(in the rows, 128 means zero)
One turn sends every row of this set to another row. A few are shown first. Where does it send the rows asked after them?
mez: [115 127 133 148 117 104 111 111 124 161 119 114 129 130 126 126 120 142
 124 116 134  92 119 120  87 124 117]
refis: [148 103 124 100 139 149 137 136  99 139 140 128 133 133 146 140 121 135
 131 118 147 137 116 129 145 118 115]
Befe: [119 128 148 132 132 113 131 146 136 162 115  71 136  93  96 120 132 109
 141 113 137 133 111 105 139 145 131]
Sif: [109 134 128 144 139 123 120 162 119 133 100  93 182 145 100 128 114 125
 120 116 117 130  91 137 106 135 156]
Buza: [142 118 129 133 155 129 159 114 147 107 123  80 125 144 146 131 122 129
 138 130 147 123 105 121 123 127 144]
mopom: [123  99 152 149 121 141 103 152 129 148  90  85 112 131 110 145 150 124
 165 111 139 132 105 132 139 125 149]
buba: [132 115 151 125 133 129 129 147 113 125 109 102 153 149 116 166 135 134
 154  90 163 168  99 148  97 132 150]
filov: [142 166 115 172 141 133 125 135 135 144 122 119 140 115 119 153 130 138
 107 125 147 121  88 126 151 118 128]
mego: [134 118 128 152 165 134 144 116 131 127 101  97 117 142 160 145 146 112
 137 120 147 115 117 114 125 129 142]
lupa: [ 87 121 159 149 142 133 115 155 133 152 117 101 133 157 138 135 131 141
 132 137 186 126 120 126 116 112 125]
nusak: [159 108 150 137 159 130 130 125 143 141 136 100 137 105 128 123 126 121
 129 106 123 128 107 134 147 123  84]
viso: [169 121 143 146 117 138  97 151 104 157  94 111 128 130 127 142 146 149
 114 129 133 112 108 150 129 111 140]
munop: [107 152 133 153 137 130 150 150 124 120 113 100 168 124  92 129  96 127
 139 130 151 126 112 115 121 153 128]
mebi: [123 111 148 150 103 148 144 148 101 148 114 121 147 117 124 148 148 170
 131  89 124 127 121 134 143 106 114]
Ziz: [149 133 164 160 157 121 123 139 148 148 118  95 131 107 110 115 143 120
 131 112 109 141 103 125 142 138  99]
dek: [105 135 136 145 125  88 112 146 132 138 160 103 113 107 138 154 144 136
 134 122 146 136 121 136 114 137 114]
luki: [139 131 145 124 121 128 130 148 122 102 130 137 170 140 133 157 111 125
 147 125 151 126  95 106 114 135 146]
bude: [109  99 151 127 133 138 116 164 145 150 138  83 142 141 127 163 134 134
 124 124 122 126 122 124  95 116  91]
rifan: [138 126 152 164 163 140 134 148 104 168  93 114 134 113 119 153 173 130
 134 105 142 115 113 122 111 129 136]
fonet: [160 117 171 138 110 127 143 154 108 117 133 109 133 149 136 152 118 153
 112 121 124 119 119 157 131 129 106]
Rufi: [140 133 132 119 157 116 166 138 114 105 128 103 144 144 124 150 117 136
 121 143 153 138 137 144 119 136 129]
Fol: [108 133 139 142 116 135 114 159 102 127  99 104 186 139 105 128 134 142
 115 101 118 121 105 131 106 107 135]
moke: [123 139 147 120 148  94 144 154 153 121 115 106 153 107 110 140 127 127
 110 127 144 113  78 110 139 115 131]
vap: [138 127 178 126 110 131 122 150 105 123 161  90 158 142 125 125 120 147
 106  99 143 130 124 125 136 132 134]
lofa: [ 99 104 164 142 168 107 131 163 124 133 106 109 123 124  98 135 129 120
 143  87 140 114  90 142 128 144 137]
kefe: [117 137 141 137 116 126 116 147 132 164 118 109 153 145 117 154 126 150
 120 126 167 129  80 134 105 154  85]
Bip: [129 101 158 140 132 126 121 142 108 135  87  83 131 138 117 155 146 149
 139  88 156 175 112 145 120 135 139]
reruf: [107 122 184 120 119 122 127 163 113 131 143  99 131 131 124 117 125 140
 108  79 143 139 109 134 133 144 137]
tuzum: [157 152 108 175 134 143 114 137  94 141 117 106 124 135 129 150 127 142
 119 119 146 124 103 129 145 111 122]
Dupo: [134 127 122 134 149 108 107 141 156 144 117 125 144 138 128 135 132 157
 162 119 153 134 136 152 102 118 115]

nusak -> Fol
mebi -> rifan
Where do these go?
bude -> mez
Sif -> Buza
munop -> Rufi

